Each path is a new rotation, seen through one point. The rows after it are directions, each followed by how far the rotation turns it, in deg/step (0 if it stays put).
Each turn is a multiple of 5 degrees from 10 to 175, or 0.
Each row of a path follows its step; steps can be skipped.
Rotation 1:
step 0: [ -9   8   9   7  -3  15 -20   2  -2  -5  12   6  -5  -6   1  -5  -1  19
   2   2  -3   8   0   1   0   0  17  12 -14  -6  -4  -2 -16 -23  -8  -5
   6  -7  12 -10 -11   6   2 -11  -3  13  19  11  12  -4   0   4  15   7
   8  24   3  -1 -12  -2  12   9]
step 1: [-10   2  -5 -14  -5  16   3   0   4  20 -17 -15  16   4  -3 -14  -9 -11
  -3  -1  -3 -10  13  13  11  -2  -3 -26   0 -15   8  -7  -4  -4  -6 -11
   0  14 -16  -8   9   3   0  14  -2  -6  18  -3   1 -15   5 -10  -4  -1
  -5   6  -4   8  13  -9  -5 -11]
step 2: [ -4  -2  -4  10   0  -6   0   8   0   2   7  24  -5  15   1  -9 -18   7
 -19  -3  -4   8   1   0  -2  -2   2  -5 -18  -9   1   8 -30   3  -1   1
   4  -6  -7   6  -4   1   9 -23   7 -11 -21   9   2   8  -1   2   3  11
   2   0 -18 -10 -14 -14   6 -10]
step 3: [-10   8  -3  15  16   1 -10  -3   3   5  -1 -19  11 -17  23   3  -8   4
  -3   3  -9  11  18  -3  14   4  -5   0  -1  -8  16  -7   9  -2  -7 -12
  10  -8   0   4 -18   6 -10   5 -24   0  16  -3   0  10   4   0  17 -15
  -8   6  -5   5   3  -3  -3  -8]
step 6: [ -1   2  -4   1  -2  -7   1  -1   1  27   0  -9 -14   4  -9   4  -3   6
   4  10  13  -2   7  10   1  -8   0   1   0   9  -8 -15   1 -19   1 -10
  -9   3  16  -9  -1   8  -6   1  -6   4   9  -6  10   8  -6 -10   8 -20
  13  16 -30   8   2  -8 -22  -8]
step 7: [ -9   6  -2 -18   0  19   1   2  -7   5   8   6   2  -2  -6 -13  -4   7
  -5   1   7  11   3  12 -12 -11   4  -6 -19 -12  19   2  -8  -9  15  10
  10 -11   8  -4  -1  14   0 -17   3  -5  -1   1 -18 -26  -4  -6  -2   0
  -4   9   8   0   1   3  21  15]
step 8: [-11  10  -2   6   0  14   9  14  12  32  -9  -2  -2  -7   7   2 -20   1
  -8 -20  13 -20   8  -6  16  11   5   2   3  -2  -8  -4 -12   9 -12  -3
  -4  -3   5   1 -10   8  -1   6  -2  -9   0  -4   7   0  17 -14  -5   3
  -3 -10  -5   3  -7   7 -10 -15]
step 9: [ -2   7  -2   2   8   8  -2   1  -7   7  12   3 -11  16 -11  -9  -3   9
 -16   6 -20  21  10  12  -2  -6  14   3  -1   5  26 -22  -4  -2  20  16
   7  -9  -8  11  -4  -3   4   6  -4  -1  -9   4  14   8   0   3   4  -1
  13   9 -14   0  -7  -6  -6   2]
step 10: [ -9  11  -6  -5   4   5 -13  15  -2  12  -2   5   6 -13  14  -7  12   8
  11 -13 -13  -4   2   7   8   3   0  -4  -4  -5   8   1  -4 -14 -21  -5
   7 -14   5   0   1  -5   8  -9 -17  -7  -5 -17 -15  -5   1 -16  18  -2
  -8  -7  29  11   6  -9  -7  -1]
step 11: [-12   2   8  15  -8   1  13   0   2  -1 -14  27  12  13   3  -3   2  -8
  -7  -8  11  14   5   5  -8  -5  13  -4   6  10   3  -2 -19   4 -10   7
 -14   4  -6  13   6   5   3  12 -10  -2  12   2  14  -4 -10 -14  -7  -6
   4  13 -16  13 -13   3 -15   1]
step 12: [  1 -11 -16   6  11   6   6  -7  -5   7  -5  -3 -19  -7  -5  -5  -8  30
  -2   1  -8  10  -8   7  14 -15  -7  -5  -1  -4   5   8   4  -6  -5   7
  13 -13   5  17  12 -14   2 -14  -2   3  15   9 -18 -10   7   4   2 -10
   5   8  -2   0   3 -22  -4  -9]
[ 0  3 -2  2  1  4  1 -1  3  7 -1  7  2  0  1 -7  0  3  0  1 -2  3  3  3
  3 -1 -2  1 -1  0  2  2  1 -3 -1 -2  2 -1 -2  0 -1  4  3 -4 -2 -1  4 -1
  1  0  0 -4 -1 -1  3  1 -2 -4 -1  1 -3  0]
0
[ 0  2 -3 -4 -2  0 -3  6  1  1 -1  2  3 -1  4  1 -1 -1  1  4  4  3 -4 -5
  0 -1  2 -1  4  1  1  1  2 -4 -1  2  2  5 -3 -2 -4 -2  2  2  2 -3  1  3
 -3 -2  1 -3 -5  3 -4  4  0  5 -1  1  1  2]
110
[-1 -2 -1 -3  5  0  0  0 -3 -3 -1  1 -3 -2 -3 -1 -2  1  4 -4 -1  1  3 -1
 -2  0  3 -1 -1 -2 -2  0 -1 -4  2 -1  2  0 -1  3  1 -1  3 -5  6 -5  2  2
 -6  6 -1  2  1  0 -1 -1  2 -1 -4  3  0  3]
145
[-2 -2 -3  4  0 -5 -5 -2  3 -2 -5  0 -6 -4  2 -3 -3  1  0 -2  2  3  0  1
 -2  3  2 -1  1  1  0  4 -3  0  3  5  1  4  3  0 -1  0 -2  2 -1  1 -1 -2
  3 -1  4 -1 -2  1  1 -3 -3 -2 -5  1 -1 -2]
120
[ 4  5 -1  6  2 -1  2 -2  2 -1  3 -1  0  3 -1 -3  0  0 -3  2 -4 -1  1 -4
  1  1  1 -1 -1  0  4  0  2 -4  2  1 -6  2  3 -1  0 -4  1  1 -3  0 -2  1
 -1  1  0  0  3  3 -2 -3  6  3 -2  6 -5  1]
65
[ 1  0  4  1 -4  5  0  0  0 -4  0 -1 -1  0 -2  0  3 -2 -3 -1 -1  1  0  1
 -1 -1 -3  6 -2 -4  6  4  0 -3 -1  4  1  3  2  2 -2  3  0 -1 -3 -5 -1  4
  4  2  1  3 -3 -2  0  1 -1  3 -3 -4  2  5]
160
Rotation 2:
step 1: [-11  -2 -12  11  11 -32  10   4  -4  -1 -14   9  -8   1   1  -1   6 -27
 -14  -1  -6  10  -7   4  -7 -10  13   7  -6  -7  -5   5   4  -9   5  -3
  -3  -3  -6 -18  -3  -7  -6   3 -19   4  -7  -9   6 -11   1 -10  -5  -1
  12  -4   2  -6 -10 -12 -10  -9]
step 2: [  1  -5   6   8   3 -10  -1   5   0  10 -10 -13 -14   1   4   3  -5   4
 -11  -9 -24  -8   4  14   6   1  -8   3  -4   2 -12  14  -8  -8   1   1
  11  10 -10   0  15  -5 -22  11 -14   6   2   5   3   0 -25  -2 -13  -6
 -18  -8 -12 -12  -6   8   2   5]
step 3: [  3  16   7  -1 -11 -30  -7   0   7  -3  -8  -7 -12  10  14  -7  -3  -1
 -13  10   6  10   7  -4 -11  -6  12 -16   4  -2  -6  11  -8   6  -4   1
  15   2  17   2 -10  -2 -11  -3  11   6  13   3   9   1  -5  -2 -12  15
   1 -12  -1  -6 -19   6  12   2]
step 4: [  3  -4 -17 -16  14 -12  -8  -5  -5   6   5   0   5   0  18   1   2 -12
   0   7  -8  17  -1 -12 -19   0  -6   4  -3  13  -4   3   7   6  -1 -17
   4   3  -9  -3   8  -6  -4  10  -1 -13  -4   4   9   5 -13  16   4   8
  -6 -19  12 -21 -13 -10  -4   9]
step 6: [-15 -12  18   1   1   1  -4   8 -17   5   0  -7   0 -17  19  -2 -14   0
   7  -4   5  11   1 -17   1  -1   7 -21  -7 -13  -3  -5  11   1   1  -2
   9  12  -7 -10  -8   2 -11  17   1  11   1 -10  -7   2 -15  -9 -17   0
 -14  -4   3  -5 -14   7   3  10]
step 7: [-10   9  -7  -8  10  -4  -2  -9  -8   7  -9  -4  -1  22   6  -2  -7  -5
  14   9   5   8  -9 -11 -23  19  -2 -15  -1 -10  -9   6 -18  -3  -7  -9
  15  -4  15   3   9  17   2   7   7   0 -13  -1  -1   7  -5   0 -15 -10
   1  -3 -12  -2   6   2   7  12]
step 8: [ -2 -13  -4  24  14 -13  19  -1 -10 -14  -3   4   7   6   7  -9  -5  -7
 -12  13   7   8  -6 -11  -6  -1   5   4  -6   1  -5  -2   3   6   6   8
   5   6  -6  -8   6  -6   3  12  14  -8  -8  10  -8  -5   9  13 -16 -14
  11 -15  15  -7   7   5  -1  21]
step 9: [-15  -5  12  -1 -12 -14  11  19 -16   5  -7   7   5  -8   4   5  -5  -4
  -3 -19   3   1  -6   3  -2   3  -8  12  -7  -9  -2   8  -4 -11   0 -16
   4  11  11 -13  11   0   5  12 -20   0 -21  10   8 -10   7  -7  -6   3
   2 -10  -4 -12  12  11  11   9]
step 10: [-18  -1  11   1 -12 -11   0  11  -2  -1 -13   5 -12  23   9  -5  -1  -7
 -11 -10  -3  15  16  11   0   4  15   2  -4 -15 -11   6   6  15  10  -3
  14  -6  -8  -9   4  -1  -5   4   7   9 -15  -1  -4  -5 -20   0 -12 -18
   5   1 -10  12  -9   0  -3  -3]
step 11: [  8  -2  -4  10  21 -18   2  -3  -4   8  -5   2  -1  -1  24 -12 -17  -7
 -13   1 -15  -7  10  11 -19   5   6   9   4   5   7  13 -10  14  -7  -4
  23   0   7  -4   9  -8  -2  -6  -4  -5  -7 -10  13   8   2 -10 -16   1
  -5   4  -6  -8   4   4  -3   4]
step 12: [ 13   3 -15   1   4 -22  15   9   0   3   6  -9 -16  13   0   4 -12   0
 -12  -6   2   6  -1  -2 -12 -14   3  -8  -1  -3 -11   9  -7   5   7  -8
   2  15  -7  -8   8 -11 -14   5 -11   1   6   2   9 -14 -10  11   4  12
  25 -18  -3  -1  12  -5   7   4]
[ 2 -4 -4 -3 -2 -3 -4 -2 -1  1  1 -2  2  2 -1  3  3  3 -3 -4 -2 -2  4  0
 -1  1  4  4  0 -1  1  3 -2 -2  3  6  3  1  0 -2 -3 -3 -4 -4 -5 -2  0 -1
  3 -2  3  1 -3  1  2 -2 -3  3 -3 -1 -2  1]
35
[-4  0  4 -2 -8 -2 -3  2  0  0  0 -4 -1 -1 -1 -1  1  3 -1 -3  3  0  0  5
  0  0 -1 -3  1 -3  0  2 -1  0  2  0 -5  1  1 -5  3  2 -2  1  4  0  2 -2
 -1  0 -3  1 -2  2 -8  2  1  3  1  4 -2  1]
100
